In the rows, 128 means zero.
One turn moves every row onto another: examples first, then more rows asked
K510: [145 118 135 102 139 106 143 130  77 124 165  96 140 113 117 116 118 150
 132 147 138 117 133 124 116 124 122 129 129 149 132 126 113 149 115 103
  94 119 130 160 119 130 118 128 118 152]
K817: [ 96 120 115 111 102 101 123 131 127 112 126 134 126 111 121 117 164 146
 118 113 143 147 152 160 105 137 122 138 136 118 150 102 140 119 129 138
 154 133 153 130 131 111 133 147 107 141]
K293: [ 98 118 129  83 120 116 125 158 131 119 163 148 147 101 113 119 143 156
 120 116 157 155 147 144 113 139 153 158 124 126 135 125 151 122 107 149
 161 146 150 144 131 107 126 138 121 141]
K573: [ 93 116 126 102 113 100 128 134 114 104 141 134 150 103 121 139 143 139
 108 120 150 127 144 155 114 141 137 160 125 127 125 111 134 134 111 151
 167 145 161 135 119 111 143 143 114 146]
K481: [114 108 113 100  87 119 128 134 107 104 141 142 131  92 138 128 147 161
 112 111 154 153 145 129 105 126 124 152 133 125 145 109 124 136 134 145
 148 146 152 135 122 115 134 135 121 128]
K794: [138 106 127 109 149 116 145 138  85 110 146 121 139 102 110 103 115 149
 132 154 133 121 144 134 115 123 135 109 143 138 142 116 118 140 119  99
 118 111 125 160 133 126  98 131 127 138]
K823: [103 126 118 134 109 115 123 130 122 153 160 107 164 120 134 115 153 121
 116 131 119 169 117 124 163 154 101 158 123 134 132 127 134 135 117 117
 141 161 151 135 148 133 150 122 141 139]
K947: [127 131 139 138 116  89 129 149 130 137 164 106 146 132 109 114 149 129
 130 142 139 133 129 134 128 129 104  92 132 123 132 123 143 126 124 119
  93 136  92 149 109 122 139 111 117 138]
K691: [ 90 118 119 102 134 101 135 141 137 132 138 145 136  90 134 126 152 138
 110 132 144 141 147 157 111 148 126 155 119 141 128 109 139 120 128 147
 162 146 150 130 131 109 139 146 119 143]
K866: [ 96 122 121 109 104 107 138 148 130 130 110 131 120  99 125 124 164 157
 108 112 142 159 141 137 107 122 129 143 125 129 135 110 143 123 132 135
 145 129 133 121 122 102 137 133 116 130]
K574: [116 118 121  85 103 111 141 151 118 124 140 130 129  84 134 115 146 175
 107  99 148 158 142 123 110 129 157 157 128 122 146 111 138 134 118 130
 137 140 156 141 121 122 123 138 118 133]
K740: [120 124 128 128 119 101 162 147 126 115 166 135 162 129 114 113 159 152
 114 135 130 126 149 123 120 141 120  96 142 127 133 110 140 129 117 122
 107 145  97 166 102 111 121 110 119 122]
K460: [101 114 102 129 114 105 138 120 134 141 168 112 175 122 136 120 171 135
 116 133 112 152 114 124 154 153 100 144 127 139 135 124 147 138 108 126
 127 159 145 154 132 149 136 112 126 138]
K577: [122 134 131 136 128  90 152 159 147 118 146 123 171 120  97 112 151 141
 116 135 125 130 152 123 122 141 104 101 125 123 133  99 148 134 108 115
 113 153  94 151 111 124 133 125 126 133]
K977: [134 143 135  95 111 120 110 146  74 133 154 126 164 132  86 117 145 134
 162 149 100 155 125 137 116 142 136 143 121 142 124 143 148 131 119 127
 151 126 130 120 138 137 116 138 135 153]
K505: [142 111 141 101 121 118  93 152  82 133 152 135 155 129  98 102 133 120
 147 150 114 156 122 130 130 118 128 153 135 143 126 145 146 131 134 126
 149 120 138 136 142 155 107 135 126 137]
K620: [136 119 126 107 144 119 159 142  94 102 135 113 136 108  98 116 121 157
 136 156 128 122 142 129 100 106 122 131 129 145 136 117 121 154 105  93
 119 136 115 146 132 135 114 147 137 150]
K350: [109 112 109 123 125 108 126 136 139 133 162 116 184 109 117 122 148 126
 121 139 118 155 121 108 148 145  90 163 113 140 131 122 151 144 101 125
 129 167 134 144 139 158 141 125 139 147]
K466: [102 137  97 119 113 103 129 123 109 141 158 115 169 108 129 121 161 117
 136 144 105 153 104 128 148 167 113 144 115 126 142 121 140 132 102 118
 130 152 142 134 131 151 138 124 150 155]
K402: [121 121 119 140 126  89 143 159 134 116 156 118 167 124 116 117 156 130
 109 143 134 130 136 119 137 132 117  85 140 119 132 112 137 124 110 118
 116 133 111 161  99 116 132 113 129 125]
K818: [115 136 128 143 114  95 147 155 135 122 157 120 161 129 132 116 148 137
  97 131 136 137 144 111 137 146 128 105 141 104 130 111 137 127 119 113
 107 151 107 153 107  99 140 119 129 137]
K226: [101 119 143  96  95 115 116 143 118 112 158 137 151  90 115 118 132 156
 119 102 147 153 146 154 110 140 149 147 128 118 143 105 150 135 126 149
 150 147 144 143 128 116 136 136 110 124]
K987: [116 113 114 128 122  97 116 138 125 150 164 105 176 109 124 113 150 117
 116 141 112 155 110 128 166 152 101 141 126 141 133 123 142 138 109 124
 141 149 155 147 137 160 138 114 134 132]
K617: [145 122 115 110 130 109 147 131  84 115 157 123 147  90 117 119 115 165
 140 157 115 118 149 136 100 142 146 113 124 133 128 120 123 149 116 113
 111 132 113 138 141 122 104 125 131 155]
K781: [128 112 136 100 143 127 157 127  76 112 153 128 134 110 107 111 119 158
 138 154 123 121 136 151 103 119 144 134 139 150 129 123 124 152 117 107
 123 130 117 154 137 132 104 132 122 139]
K745: [114 127 106 142  98  97 140 146 129 122 157 136 166 122 115 121 158 138
 131 139 131 136 143 119 127 148 120  96 119 107 135 120 137 121 109 117
 103 142  95 139 111 109 120 103 141 142]
K55: [131 124 142  96 117 121 107 151 102 131 145 129 164 130  89  90 140 133
 157 133 116 159 130 125 117 120 119 165 119 140 138 141 149 128 127 107
 131 138 130 134 146 161 103 158 130 150]
K515: [123 120 117 119 129  97 123 127 110 152 178 114 151 117 126 119 145 112
 125 152 132 141 115 130 154 153  76 150 119 145 132 125 128 139 109 127
 118 154 141 150 131 154 143 110 132 148]
K489: [137 130 146  98 128 114  95 146  90 137 178 120 148 148  91 100 137 122
 156 146 128 150 124 129 128 134 115 146 132 132 135 143 159 125 122 125
 121 121 127 149 137 146 116 131 110 160]
K348: [120 122 140  99 111 114 112 134  95 143 152 134 161 145  99 101 157 125
 150 137 107 154 118 145 128 127 132 167 127 147 122 150 146 128 133 119
 143 135 143 133 141 160 107 141 120 141]
K135: [138 135 147 101 124 122 104 149  80 137 151 138 138 142 107 101 133 125
 141 150 117 159 135 138 125 130 135 164 138 134 125 145 139 129 138 118
 152 139 141 129 154 135 117 152 126 153]
K376: [134 119 135 113 147 123 153 141  85 111 152 120 131 116 113 111 107 158
 124 146 138 123 162 134 115 134 146 125 140 131 133 118 116 146 112 101
 122 126 123 152 145  99 108 131 126 148]

K745 -> K617
K817 -> K481
K402 -> K794
Now these:
K740 -> K781
K515 -> K947
K818 -> K376
K691 -> K866
K350 -> K577

